Each row is where one point has got to under a steady rotation. How many steps took it there?
The counts run from 0 to 1152.
[  5 -25 -13  11   1 -17   4  11 -21  -9  -3  -2 -28  -9   9  -3  25  10
   9  18 -21  19  26 -13 -12 -19 -11   7   8  11   6  -9 -13  18  10   5
 -17  17  -1   2   3 -12  10  11   5 -22  18  -9 -26  -7  11 -16  11   0
  15  -7 -17   6  11  14  27  11] -> 690
[  6 -12   5  15  -7  -2  -9 -13 -12 -18   1  10 -22 -13  13 -10   6  10
 -17  21  -3   8  20 -39 -12 -23  -5  -8  22 -40  12  -2  -7  16   7 -10
 -12  15  -5 -12  29  -5   9   4  -5  13  25 -16 -19  -3   5  -6  -2  -3
  -6 -27 -37 -13 -10  12  -4 -11] -> 389
[-16 -16 -16   6  28   1   4  -8  -9  -4   6   7 -15 -20  16 -19  22   1
 -28 -18  -2  10  19 -11  -2  -8   3  -3  33 -25  24   7  -4   8  -1   2
  -6   1   3   9  28 -33  -8  -6  -8   6  18 -25   0  -4  -2 -11   0   8
 -14 -13 -24  -4   2  15  19 -19] -> 532
[ -2 -10  -1   6  27  14   1   2  11 -12   7   8   8  -4  24 -14  11 -13
 -36   5  -2  26   1  20  -5 -35 -27  12  19  -3   4  -3  -5  -1  20  -2
   1   5  22   2  14 -17 -12   4   4  -5   4   2 -11 -17  -1  -4  -6 -12
  -2 -11 -15 -20   3   8  -7 -40] -> 591
[-13 -16  -7   6   9  11  -4  10 -13 -11 -22  -9 -34   9  16 -19  32   3
 -14  16  -1  16  29   2   8 -12 -14  18  21  25  -6   4   0  -9  -2 -12
  -3  -2   6   9  19 -16  -1  -3   1   5  14 -21 -16   3  14  11  11  -6
   1 -21  -8 -15   5  -4  10   0] -> 682
[ -9   9 -21 -11   0  10   4 -12  -1 -15  17   8   8  -2  23 -33   7  -4
 -22  14  -6  10  -3  -4   4   3 -18 -22  17 -10  -4  -3  -7 -11 -10 -13
  -5  -3  31 -10  34   1 -21 -10 -17  11  10  -4  -4   4   2  18 -27   1
 -10 -19 -28  -8 -21  -4  -8 -12] -> 66
[  6  -5   4 -10  11  19   1 -19  -5   1   6  26 -20  13  17  -6   6  -8
  -3  13 -19  16 -19 -22  -4 -18  -9 -15  35 -18  16  10  -5 -10  -5  11
   2 -19  -7  -3  23   2  11 -18   3  14  19  15   7  -8  33   5 -18  10
   4   4 -22   8  19   2  -7 -11] -> 97
[ -2   2   6 -20  15 -14  13   8  17  -6  24 -12  10   2  10 -20  19  13
  24  11  -1  -1   8 -13 -30 -21  -6  -4   3   9  -5  13  -6   6 -27   7
  -8  16  18   0  15   6  21  -8   0  28  -5   3  -4  -5  19  13 -16  -8
   8   6 -37 -28  -5  14   1  -2] -> 942
[  6  10  -7 -11  10 -18  15 -32   5 -12  -7   0  13   1  12 -27  26  -9
  20   6 -32  -8  16 -13   1 -26  -2 -15  18  17  10  20  -1  12  -7   8
 -14  12  14  -1  16 -11  17  -3   1  -3   0  12 -13   0  -3  18 -12   9
   0 -36 -24 -26  -6   5  16  -3] -> 779
[-16 -18 -17   4  29  12   8  18  -2   5   2  -9 -33   5   8 -15  23  -5
 -20 -14  -9  21  13   8  13   1 -12   6  39  26   8  11   3 -10 -12  10
  -2  -4  11  23  10 -26   0  -9  13 -13   7  -4 -11 -15  18  -5   1   5
  16   1 -10  -4   9   1  16 -13] -> 223
[-15 -17   0  -4  11 -13  14   1  -3 -13   5  -3   3  26  10 -36  29   0
  25  14  -2   2  -8   5 -13 -26  -8   7  -8  24  15 -11 -16  -7 -18 -20
  -4  11  21   7  14  10   3 -18 -20  26   6   2   4  20   7  24  -7 -11
  -3 -11 -14 -30   7  -3   5  -9] -> 799
[-15 -34  -4  -8   1  -4  -3  24   0  -7  25 -10 -20  19   1 -12  12   9
   8   2  -2  25 -27  11 -18 -22  -4  -2  15  13 -13   5 -28   6   3  -8
   2  10   2 -25  -1   9   8   2 -15  -5  29  -7 -22  12   0  12  15  -3
  12  12  -3 -17   6 -15  13 -10] -> 44
[ -9 -21  14  -7 -21  -1 -12  10   6 -11  12 -18 -22 -11   5 -11  29  11
  37  13  16  15  16   1 -21 -21  -3  12   5  -5 -17   5   5  -1  -3   5
  -1   9   5 -16  18  15  18   8   9  18  24  -3  -6 -12   0  18  -1 -13
  10   5 -16  -1  10 -12 -10 -16] -> 491
[-20   0 -19  -7  13   2   9  13 -12   5  17 -19 -17  10   9  -8   9  28
 -15  -6 -23  23  22 -16  -8 -13  -9  -4  21  12  -1   9 -10  17  -9  -6
  -4  16   8  13   1 -19   1   2  -7  -3   6 -24 -22   6   4  12  12  -7
  10 -11 -22 -35  -6   1  31   7] -> 456
[  5 -29  -3 -17  16 -25  16  10  17  -7   9 -15   5 -11  12 -28  24   2
  28 -26  -7   3   0   6  -2  -7   2  -3  26   8  12   5 -20  -4   1  -5
 -19  -6  23   0   4 -19  15  15  11  14  15   1  11 -13  -5  14   1   8
  -8   4 -16 -27 -10 -13  -6 -13] -> 870
[-21 -14  -8  -6  14 -24   2 -27   7  14   8  -8   5   3  19 -26  32 -10
  11 -10   9  31 -12  20  -3 -28   0 -13  -1  18  25  20 -11  17  15  11
   0   3  16   3  30  -1   8 -10   4  17  13  -6  21  -5 -15  20  -8  -4
   0 -13  -3  -9  12  -3 -11 -14] -> 791
[ -2   2 -21 -14  -8 -14  24   9  -2   6  32 -14   3   0  11 -22  21   9
   1  -5 -16  25   4   4  -1   1  -7 -20   1  36  15 -11  -5  14   2  -9
  -8  16  30  -5  25  -4   5  -4  19  -5  -7  -4 -18  -8 -20  16   2 -14
  12  -9 -29 -20 -26  -9   1   7] -> 146
[  6  -6   4 -11  -3   1  10 -23   4  -5   0   7 -12   5   0 -22  17 -16
  15   7 -14   5 -15 -18  -4 -15  -1 -28  25  -8  36  19   6  -2  -7  15
   6  -8   5 -12  37   9  25 -32   7  16   3  22   4 -12   8  17 -26   4
   2 -15 -23   5   6  -1 -18 -12] -> 98
[  1 -30  -4  -4  34 -17   1  33  -6 -17  -3  -6 -19  -1   1 -11  24  -7
  22   1   5  14  10  10 -10 -30   4   3  18  12  21  -6  -6  -3  10   5
  -7   2   1  -6  -1 -14  17   1 -10 -14  18   3 -14   2  -3  -5   5  10
   6  -1  -3  -6   3  19  30  -3] -> 120
[ -5 -27  -8  12   0 -18   2 -22  -9 -18 -21   7 -10  -7  16 -21  13  -3
   0  20 -15   3   6 -25   0  -2   1 -17  10 -10  25  11  -4   9  -3  19
 -22  15  17  -1  20 -13   1  -2   1 -10  24 -28  -9  -2   6  -8 -19   3
  -7 -32 -34  14  10  11   7   1] -> 616
[ -8 -19  31 -11 -18 -10   2  22   7 -33  14  -3 -22 -11  -6 -25  26  11
  33  -2   5   8   4 -13 -26 -17   6 -12  13 -10  14  -5  13  -4  -5  -5
   6   2  -2 -33   3  -1  20 -12  -3   5  18   9 -18  -1 -25  14   9 -15
  -3 -28 -11   7  -8   5  16 -11] -> 653
[  4 -28  22   1 -18 -18  11  26  29 -14   2 -17  -5   4   8 -28  12   3
  26  14  -4   8  -6  -1 -13  -1  21   5  -2  13  17  11 -19  -9   1   3
 -12  -2  30 -11  -5   8  18  11  13  17  11 -10 -15 -11 -19   3   0 -17
  -7  -3 -20 -31  -7   4  -6  -8] -> 728
[  6 -19  -6   3  16   5  18  19 -21 -11  12   9 -39  -1   6  -1  33   0
  -8   0 -20  38  17 -19 -10 -19  -2  -1   7  12  33 -25   0   8  12   2
  -5 -12 -11  10  21 -14   6  -7  13   8   0   0  -8   4  10  -7   9 -16
   4  -3 -13   0  -1  19  17   7] -> 231
[ -9 -14   5  14 -10  17  -9 -22  -1 -14 -17   6 -19   1  17 -11   5   4
 -10  23  -6  12  10 -38   7   3  -7 -13  10 -19  20  11  -4   5   6  18
 -17  -9  -5   1   5  -4   8   7   7  18  35 -23  -4   6   4  -8 -15  -9
 -10 -28 -30  -2  13  16  13  -3] -> 85
[ -9  -2 -25  -3  21  -5   9  13   9  -7  17 -16  -6  -5  12 -16   6   3
 -35   2   2  20  21  -6  -4 -13   2  -7   4   0   0   5  -6   3   8  12
 -13  15  18 -16  23 -10 -13  10   1  -9  11 -24 -16 -11  -5 -10  -7   4
   3  -7 -41 -25 -16  25  15  -7] -> 294
[-18 -11   5 -11  30  -9   7   9   2 -14  -5   0 -11  18   6 -21  12 -14
  15   8  -7   4  12 -12   7 -10   5   2  10  20  16   3  -2 -24 -13  -5
  -4 -18   6   5  13 -11   5  -8  -1  27  19   2   4  13  15  20 -20  14
 -11 -11 -12 -19   1  20  32  11] -> 113
[  1 -15  -3   0 -20   4  -7 -10   4  13  11 -14 -19  11  13   4   7   0
  -8  18  -3  25 -12 -16   2 -29 -16  -4  32  -3 -11  22  -4  10  24  17
   5   8  -2 -20   3  11  19  15  15  -7  18  -4 -18 -24  16   8  -6   1
  26   4 -29  -9  17  -6 -19 -19] -> 175
[  2  -2  -8  -3 -14  13  -1 -24  12 -11  29  23  14   7  22 -14  10  -7
  -8   9  -8  43 -28  -6   1 -11 -25 -27   6  -5   7 -10  -8   3  16  16
 -20  -6  21 -30   2  10 -11  13   8   8  22   0  -5  -2 -13  -1 -10  -7
  -8  -8 -17  -2   2  -9   4 -16] -> 58
[  7 -34  10  -7  -2 -19  22  16  16 -19  28   3 -10  -3   7 -19  21   1
  20  11  -7   8 -18   5 -27 -15   8   7   6  -2  -2 -16 -28   2  10 -20
  -9   8  19 -17  10  15  -3  10  -6   1  16   1 -23   0 -14  -7  16  -5
  -2   8 -20 -12  -5  -5   5 -28] -> 1033
[  0 -13  -8  -4  28   6   9  23   1 -13  31   9 -10  17   2  -3  10  -1
   6  -4 -15  33 -19  -2 -32 -30   0  -8  11   4  24 -17  -2  10   6   6
   3  -6   0 -15   0  -9   2  -5  -1 -12   0  14 -18   1 -11  -3  13  -7
  16   1  -3 -17   4  24  25 -15] -> 658
[-28  -4 -10  -1   5   8   6 -16  10   6  12   6   7   5  20 -35  14  -4
 -25  -8  -4  25 -12   1   7  16  -7 -16  20   9   7  24  -9   6 -12  21
   0  -6  31  11  19 -17 -11  -7   4  15  22 -24  14  -4 -13   3 -23  -2
 -11 -17 -25  -6   7  -6   6 -19] -> 1056
[-17 -20 -17  10   5  10   2 -18 -17   4  -2   9 -25  10  24  -8  10  -7
 -24   4  -6  37 -12  -8  16   2 -26 -14  18   9  29   6 -17   7  16   3
  -6  -6   9  19  17 -10  -6  -3  -8   4  28 -19  11  14   5   7  -1  -5
 -11 -13  -9  -1  11 -12  -6   3] -> 687
[-14  -5  11   2   0  17   9  10  27 -17  -8   0   4   2  13 -36  10  -5
  -4   7 -14   1 -14   9 -12  -7   2  -3  26   9   3  26  -1 -26 -27   1
  13  -6  32   3   6 -10  -6 -20   5   7   6   2 -19  -8  -8  13 -10  -7
  -4 -30 -24 -25   0   2   5 -31] -> 740
[  6   7   8  -7 -18  13  10   9  18 -21  18  -9   0  18  14 -20  12  15
  11   5 -20  20 -10   5 -12 -11  -9   0  12  15 -16  -1  -4 -12  -9 -15
  -5  -3  29 -16  -6   9   2   5  10   6  11   7 -35   4 -18  14   9  -3
  -4 -10 -17 -38 -11 -12  18 -27] -> 360
[ -5 -29  16 -23 -11  -2   0  20   9 -33  12   6  -8  10  11 -30   1   4
  37   7  -3  -3  -6 -15 -15  10 -23 -17  32 -11   3   1   0  -9 -17   8
 -13  -1  15 -18 -14  -1  21   6 -16   4  30   6  -6   6  -1   2 -19   0
 -14 -11 -16  -3   0 -13   7  -6] -> 957
[ -2   0  -1 -19  -9 -28  -1 -11  15  -2  -3 -20  -2 -14   5 -19  33   1
  27  -7  -8   3  18  -4   8 -28   3 -13  20   3   2  29  12  13   3  16
  -1  10   4 -18  18 -12  25   3   4  -7   9  -1 -16 -16 -16  27  -2  11
   6 -31 -24 -10  -3   0   6 -11] -> 558
[  0 -19   2   4  25  -8  -4  15  -2 -30 -10  -2 -15   0  12 -23  22  -2
   2  25   4   6   9   3  -6 -42  -6  11  -8   1  11 -21  -2  -2   9 -12
  -8   7  -4 -13   0 -13  12  12 -13   3  11   4 -29  11  -5   5   0  -3
  -2 -21 -10 -32  -1  18  29 -11] -> 579
[ 13   7  -1  -5  -7  -2  15  -6   1  -7  26  -1 -21  -2  -2   3   8  16
   8  17 -21  17   2 -25 -27 -21  11 -10  12 -17 -13  10 -15   8   0  -1
   3   4  -6 -29  31   9   3  -1   7   7  16  -1 -32 -16   7  -4   4   4
  12   4 -32 -22 -11  19  15  -9] -> 626
[  1 -16  -8  -5  -8  -4  -3  -5  -1 -19  11  14  -5  -7  16 -30  24 -22
   3  18   1  15  -5   2   2   2 -18 -26   6   2  16  -3  11   0   2  34
 -16  11  23 -21  19 -14  -9  -5   7 -16  13   5   0 -10  -4  -1 -32 -16
   6 -10 -25  34   0  -1  -7 -14] -> 822
